name the system of each run
seq 1, Pegu (10 x 18)
-16,-22,46,64,10,2,19,12,-34,6,-29,3,13,9,2,-29,36,34
-4,-47,29,-27,21,10,20,-24,-12,-14,18,-25,-7,63,3,43,-25,5
36,-7,-14,29,-32,-9,-50,51,-17,32,16,0,12,17,8,42,-12,-16
0,16,-27,-21,-47,-42,60,-31,16,12,2,-15,27,21,5,-10,18,-11
26,14,-21,-59,12,20,-45,6,41,-24,29,6,-50,-18,-12,-5,-17,-6
12,52,-2,63,1,-10,17,16,-16,16,-54,4,9,-36,-7,-50,19,-14
-36,-17,33,-56,34,6,28,-69,0,-53,7,5,9,-5,-1,3,-27,3
-17,0,12,58,2,25,-72,62,-2,9,5,6,-25,-24,-6,37,-5,23
-24,-9,-18,24,5,-11,92,-31,-27,45,-16,-14,41,36,33,-8,20,0
28,-60,12,-77,6,9,-71,-1,14,-30,65,21,-26,8,1,22,-10,15
seq 2, Roze (10 x 18)
21,58,-19,24,9,32,-9,2,-2,29,36,-40,-7,33,-10,-6,-8,-44
6,-13,-17,-33,2,-43,18,7,-55,-67,10,12,13,-11,27,-22,6,-19
7,-10,34,-5,-27,-14,5,-3,57,-7,-44,6,-40,-38,-4,25,-13,49
6,30,-14,44,42,38,-15,-37,8,62,-7,-25,11,-1,-20,12,-20,-40
-54,-23,-21,-31,9,-11,-10,18,-58,-41,29,39,48,7,-2,-36,20,-16
-14,5,34,-3,-49,10,31,41,42,-12,-3,5,-50,4,18,7,13,73
69,15,2,37,51,22,2,-49,-2,44,16,-54,-22,9,24,20,-15,-30
-1,-62,-18,-28,9,-60,-38,-8,-51,-34,-12,26,53,-2,-30,-12,9,-35
-45,21,19,-22,-72,17,26,38,66,11,-39,27,-8,13,-28,13,-20,45
32,79,-15,28,31,66,-10,-20,-1,32,65,-34,-19,-4,40,-3,-16,-34
seq 3, Pegu (10 x 18)
-24,-40,25,-5,24,4,22,-1,-25,-25,-19,22,-1,-12,23,3,-4,29
8,-30,34,29,5,15,-20,-5,9,29,4,-11,-7,15,2,38,-4,24
-5,-16,-25,10,-3,-9,4,4,-19,28,21,-21,22,49,-12,13,10,-26
13,-8,-13,-45,-33,-8,3,28,-1,-15,15,22,5,20,11,-5,-5,0
44,40,8,13,-26,-5,7,-1,29,5,-1,-18,-26,-16,9,-8,2,2
10,12,-24,-10,37,-14,6,-35,-3,-16,-9,-20,-5,-13,-16,-10,-8,-38
-25,-6,6,-10,0,2,-24,14,-4,-19,-26,39,13,-34,-14,-3,-17,6
-34,25,28,30,-8,30,25,-13,17,15,2,-4,2,-4,9,0,4,27
-6,-20,-18,-2,40,11,-10,-4,-28,-8,46,-18,-15,13,19,9,12,-7
17,-42,-2,7,-13,-30,0,34,-20,3,-30,19,3,1,10,0,13,16
seq 4, tudog (10 x 18)
35,31,45,13,-21,-1,-24,-5,21,-10,-29,1,3,-17,-24,5,-30,-9
-43,42,-1,25,-7,-6,13,-29,1,-10,11,-24,21,-10,-6,23,-14,-20
-43,-15,-37,-19,23,9,-3,26,-16,-23,14,20,-18,-27,27,13,-6,10
17,-23,6,18,1,7,11,5,11,34,-16,21,-15,-28,27,-22,34,40
10,-25,17,-5,29,3,3,-43,5,13,10,-27,-4,42,-30,-8,10,-7
1,-1,0,3,-5,4,-27,50,-25,-9,-13,3,11,33,-30,8,-22,-23
3,32,20,0,-51,-4,34,2,-4,-5,2,13,25,-3,36,3,-12,9
6,2,-23,-15,11,-15,-20,-31,17,-19,54,-30,-30,-22,16,26,5,-5
6,-14,-46,13,21,-21,3,20,-1,22,-52,11,-10,-20,-17,-14,10,-11
-8,3,46,-32,4,36,14,-32,20,0,-17,35,22,1,-10,-32,-17,12
seq 5, Bom (10 x 18)
0,-1,-14,14,-21,-43,5,22,-4,-22,-14,-10,-13,-19,7,17,6,3
6,-6,-8,-13,16,11,28,-32,28,27,-31,5,-11,-15,9,20,-23,4
-11,7,4,13,14,20,-48,-7,-4,14,18,17,20,-20,-20,-22,13,-8
-40,4,-1,2,-12,-6,37,27,-16,-25,-1,-6,1,33,-10,-28,23,11
37,-6,17,-16,20,28,13,3,0,-8,11,-5,-36,2,42,24,-29,14
34,-10,7,47,-7,-38,-37,-20,-10,17,2,-16,21,-20,-6,14,18,-10
-45,-21,-24,-40,-3,-16,23,-12,20,-9,-21,0,10,29,-40,14,-13,-5
15,36,-8,-12,-2,60,-18,39,11,22,9,34,-12,-12,20,-14,-21,2
2,26,10,34,-15,-33,22,-29,-27,-19,37,-27,18,-11,23,-34,47,-3
-5,-50,-6,-36,37,-22,2,0,10,-48,-18,-16,-54,0,-16,32,-18,11
seq 6, tudog (10 x 18)
14,-13,-31,28,-8,-1,-14,34,-9,54,-23,16,12,-8,16,28,-8,-3
-8,-8,1,-39,-18,-1,16,-40,8,8,27,17,38,15,3,-26,15,-1
8,14,-17,-13,-1,8,-35,37,20,-20,31,-22,-48,17,-28,-7,10,-3
38,32,-4,26,2,-9,53,7,-26,5,-49,-2,5,-5,24,-25,-8,-17
0,-16,42,-34,9,-11,-32,-59,7,-49,23,7,11,-29,-5,16,-20,1
-39,12,-28,55,-11,-6,-18,41,27,32,-20,-20,-24,-5,-34,31,12,10
-11,2,-14,-30,28,42,64,-18,-29,17,-10,27,29,13,44,-17,-23,-9
16,-30,34,-5,-10,-6,-82,12,-1,-31,64,12,-15,-22,0,-12,35,27
3,3,-22,41,-18,-36,72,14,19,34,-52,-49,-24,44,-22,8,21,4
40,-8,12,-70,44,44,-18,-33,-20,-16,1,32,20,3,22,17,-77,-42
seq 7, ziti (10 x 18)
-1,-2,8,-22,9,10,-8,-6,-38,-19,7,18,39,11,5,7,-36,-33
-20,11,20,15,-50,-18,-15,24,15,-19,18,6,-2,-18,2,7,19,35
1,0,-39,0,22,5,47,-16,17,29,0,-31,-33,10,22,23,-3,0
40,-28,-7,-16,28,1,-49,1,-27,4,2,31,19,-20,3,-17,-5,-23
-30,9,34,13,-38,-21,15,1,24,-13,-23,2,10,11,-43,-32,28,27
-11,29,-14,-19,30,49,25,-6,12,3,19,-28,-31,32,11,33,-45,-18
36,-2,1,33,-2,-21,-40,23,-59,-12,15,15,26,-36,36,-3,8,-18
-34,-34,8,-24,-26,-49,44,-35,40,-21,-20,-3,-11,-8,-13,4,28,44
13,4,-24,-5,44,69,-33,13,30,57,-4,-6,-35,18,-16,31,-42,-15
11,25,10,40,-20,-19,3,11,-69,2,4,18,71,2,13,-58,31,-31
seq 8, gafa (10 x 18)
6,2,14,37,-1,-27,-25,-47,3,4,28,-38,15,-13,-5,36,6,-12
-40,-31,-56,-24,13,-17,1,21,2,4,-17,4,-3,13,-27,20,-6,-12
17,18,5,-18,-26,39,18,18,13,32,-14,46,10,-11,30,-26,-10,19
3,27,26,19,0,-5,-17,-39,3,-21,58,-30,-3,-6,-6,-31,38,0
-2,-22,-29,-7,35,-24,15,36,-24,-39,-29,-27,-39,21,-19,12,-12,-18
38,-3,33,1,-16,18,14,-4,2,28,-47,34,27,-15,32,21,-46,6
-43,13,17,21,-16,-4,-46,-48,23,8,59,-20,26,-8,-32,9,26,1
-41,-3,-72,-19,19,0,29,62,-17,-15,-3,-8,-37,27,-8,-8,7,-8
73,-1,27,-14,-7,16,31,-3,-14,13,-24,41,8,-26,70,-22,-17,18
6,-7,48,31,-1,-34,-49,-68,31,-10,33,-44,2,-6,-55,1,34,3
seq 9, Bom (10 x 18)
55,-25,-15,-17,5,-33,-37,-7,2,-6,-7,4,-8,-25,3,21,-15,-18
-8,23,-3,2,-32,-20,7,-17,37,16,-42,9,21,-10,-42,-12,-3,-8
-42,43,-11,-24,21,49,7,-8,10,-15,19,8,-5,-4,-7,-19,-22,-16
-1,17,4,34,2,-1,0,37,-44,-30,17,9,-7,-31,38,-26,24,12
3,-44,28,8,8,-30,43,-32,6,-15,-20,-22,-23,0,18,24,8,34
19,-34,7,7,35,28,-53,-9,17,42,-17,3,-8,7,-30,36,-31,-7
-27,17,-12,10,-39,-1,3,20,-23,28,5,20,67,33,-20,-24,13,-24
-23,11,-9,-61,-21,11,24,11,13,-48,56,-2,-30,19,26,0,-3,18
76,14,-18,41,12,-14,-14,23,0,11,-6,-27,-56,-34,30,5,12,-1
10,-31,9,-6,21,-49,28,-76,-5,-1,-52,-4,40,-10,-22,-2,-5,-22
seq 10, ziti (10 x 18)
19,-25,16,6,14,27,20,-28,25,59,15,-13,-11,47,-13,-36,45,24
26,-12,-4,-28,22,6,-20,22,-35,-26,18,-19,2,70,-39,-15,-9,-48
32,30,38,-1,-58,-30,14,30,-7,-37,-33,4,11,4,3,8,-31,-5
2,38,-7,-3,-17,-11,5,-58,45,3,29,-33,-8,-31,19,44,-18,-6
-20,-4,-71,16,34,-10,-39,18,-15,15,2,8,-4,-43,-6,1,13,-25
-22,-9,15,-14,3,14,45,7,-3,1,-52,51,10,-20,6,-59,16,30
3,9,54,1,23,53,-16,-25,21,-3,46,-20,-28,22,-6,-3,2,22
3,-12,-12,52,17,-28,-1,32,-59,-11,5,-40,7,35,-3,22,7,-32
4,-39,7,-56,-31,-29,32,-9,-1,-20,-29,33,25,-1,24,30,-37,12
16,22,4,19,-32,21,-55,-6,62,54,35,-4,-13,-13,-17,18,10,15
seq 11, gafa (10 x 18)
15,-66,-19,-38,9,-27,28,28,-31,-6,-41,8,6,57,-10,13,-14,-10
45,18,46,-20,-59,24,-27,-4,41,30,6,25,20,9,6,19,-33,13
-28,63,-29,22,-18,-20,-16,-25,8,-13,63,-50,8,6,-24,-3,22,-38
-6,-13,-59,-53,30,-22,35,31,-22,-54,-30,21,-33,-24,25,-10,-17,-11
55,10,59,26,-12,13,-4,-23,37,29,-50,31,-8,-60,22,-15,-6,39
-54,6,19,39,40,13,-15,-60,8,9,25,-47,12,29,-63,0,20,-19
-44,-29,-38,-32,18,24,0,90,-55,-27,-11,36,1,31,7,8,-27,-6
45,14,49,26,-66,-2,30,0,6,24,9,20,15,-25,80,1,12,53
11,-22,-18,7,39,-35,-29,-76,30,2,60,-77,-35,14,-34,26,34,-18
16,-25,-64,-29,20,-10,-3,71,-26,11,-81,31,4,29,-42,-8,-35,-46
seq 12, Roze (10 x 18)
26,20,0,7,-13,50,-43,31,19,54,-20,31,9,-6,2,35,-54,-11
-32,49,-21,23,-29,-22,6,-28,-21,0,57,-10,51,-14,12,-37,44,-25
-27,-33,-32,-61,26,-14,26,22,19,-63,14,-14,-75,5,-1,6,10,30
86,5,27,48,19,28,8,19,2,54,-73,10,-25,-24,25,-12,-18,11
-30,-5,38,3,7,-23,-21,-99,-13,-13,23,-7,82,2,-40,-10,5,-34
-78,-16,-38,-24,-15,10,-32,94,2,-35,12,4,-33,32,-42,37,-14,14
52,54,-5,35,-23,40,82,20,-14,59,-8,8,-2,-5,102,-12,-7,16
35,-47,22,-31,36,-54,-55,-108,4,-49,71,-24,-3,-45,-3,-10,42,-7
-26,-47,-38,16,1,-35,-5,85,21,18,-103,-6,-38,39,-102,19,-3,-3
16,72,32,-32,-16,102,56,-31,-2,52,-13,51,72,23,54,-18,-75,-22

runs to name
seq 13 (2 x 18)
19,-13,3,-3,-25,-13,0,23,18,17,-6,-19,-10,58,-46,-9,17,-2
40,41,4,-18,-9,19,21,8,-15,-6,-7,-9,13,34,6,0,-46,-42

tudog
seq 14 (2 x 18)
13,8,6,-42,2,8,-6,-26,10,-19,3,7,5,-6,-1,15,-42,-20
-11,33,1,43,-21,-8,-31,17,5,2,7,-4,3,-31,-10,-2,15,-1

ziti
seq 15 (2 x 18)
10,-26,-14,30,18,20,-44,66,5,27,-18,6,-47,4,-22,-1,17,21
12,2,19,13,-8,7,69,-23,-31,35,-16,-6,49,51,23,-17,-2,-11

gafa
seq 16 (2 x 18)
2,20,-41,-7,-10,-3,-7,23,-20,-1,20,6,10,-4,10,-10,1,-27
9,5,0,-25,-13,-18,20,-8,12,-25,-4,13,-12,-24,11,-29,15,15

tudog
seq 17 (2 x 18)
0,-15,8,-8,32,36,-86,6,-18,6,30,12,24,18,-43,0,-18,-35
-29,27,-4,9,-71,-25,43,60,-28,-16,-3,5,35,44,4,-22,17,2

Bom
seq 18 (2 x 18)
-12,-3,42,46,-5,-3,27,-11,-21,20,-48,-12,44,33,-18,28,-28,-11
-51,-15,-4,-32,-12,27,-29,-2,-3,-2,55,17,29,15,14,52,-31,1

Bom
seq 19 (2 x 18)
20,-6,23,48,7,23,17,17,-33,23,21,-5,-6,2,65,14,9,27
19,-65,7,-6,8,-49,-10,-51,-6,1,29,-24,8,14,4,26,25,6

Roze
seq 20 (2 x 18)
33,-30,-20,12,-26,-46,9,-11,5,43,-21,16,21,-9,2,-25,45,5
0,-6,13,-60,9,23,8,-34,47,0,3,-7,-17,43,-49,-21,-8,-2

gafa
seq 21 (2 x 18)
13,1,-13,-21,38,18,-9,-7,-1,-5,-25,25,-11,-32,2,-16,-20,-13
-22,8,43,28,-5,3,-11,-17,0,-5,-14,16,23,-23,-16,-17,8,17

Pegu
seq 22 (2 x 18)
-11,27,-31,-42,19,9,3,-15,36,-33,31,-14,-52,-23,3,-4,-4,1
42,20,-13,36,31,-1,-1,20,-22,7,-48,9,-14,-40,9,-33,0,-14

gafa
seq 23 (2 x 18)
-22,-5,-12,-39,20,-11,-36,-71,38,-6,-2,20,23,-46,-44,-15,-2,-20
-56,41,-15,10,1,34,1,63,17,-8,-33,23,-24,-6,-44,-49,9,14

gafa
seq 24 (2 x 18)
-23,2,44,33,3,21,-12,-22,30,19,-23,6,-2,-28,-15,17,-6,32
-51,-3,-10,25,29,30,10,-3,-20,22,26,-17,13,32,1,19,0,-6

tudog
seq 25 (2 x 18)
-7,-38,48,-19,-1,14,-5,3,-15,-10,-17,48,29,8,-11,-45,15,27
-9,23,43,24,-24,24,-1,21,22,-6,29,-35,-28,44,-16,10,5,26

gafa
seq 26 (2 x 18)
5,38,-11,-49,-21,-2,4,-7,5,-45,24,5,2,-13,14,7,-37,-22
5,39,-17,30,-12,-24,-6,10,13,-14,-6,-9,-26,-60,15,-2,13,5

Bom
seq 27 (2 x 18)
-34,12,-18,1,-24,2,32,10,-18,16,-21,22,45,5,18,27,-33,-13
-16,12,-10,-21,-14,16,-25,-9,23,-2,60,17,-10,-38,32,2,14,25

Roze
seq 28 (2 x 18)
-48,22,-10,23,6,28,-19,-19,22,17,31,16,-5,-67,31,14,7,28
-42,-36,-37,16,47,5,24,1,-15,16,10,-8,-22,3,7,-24,51,21

tudog
seq 29 (2 x 18)
-52,25,-23,43,37,39,22,41,-30,6,-9,7,-12,-12,14,-27,16,8
5,-43,44,-16,28,16,32,-14,-40,-29,11,19,-2,-1,55,-12,3,34

ziti
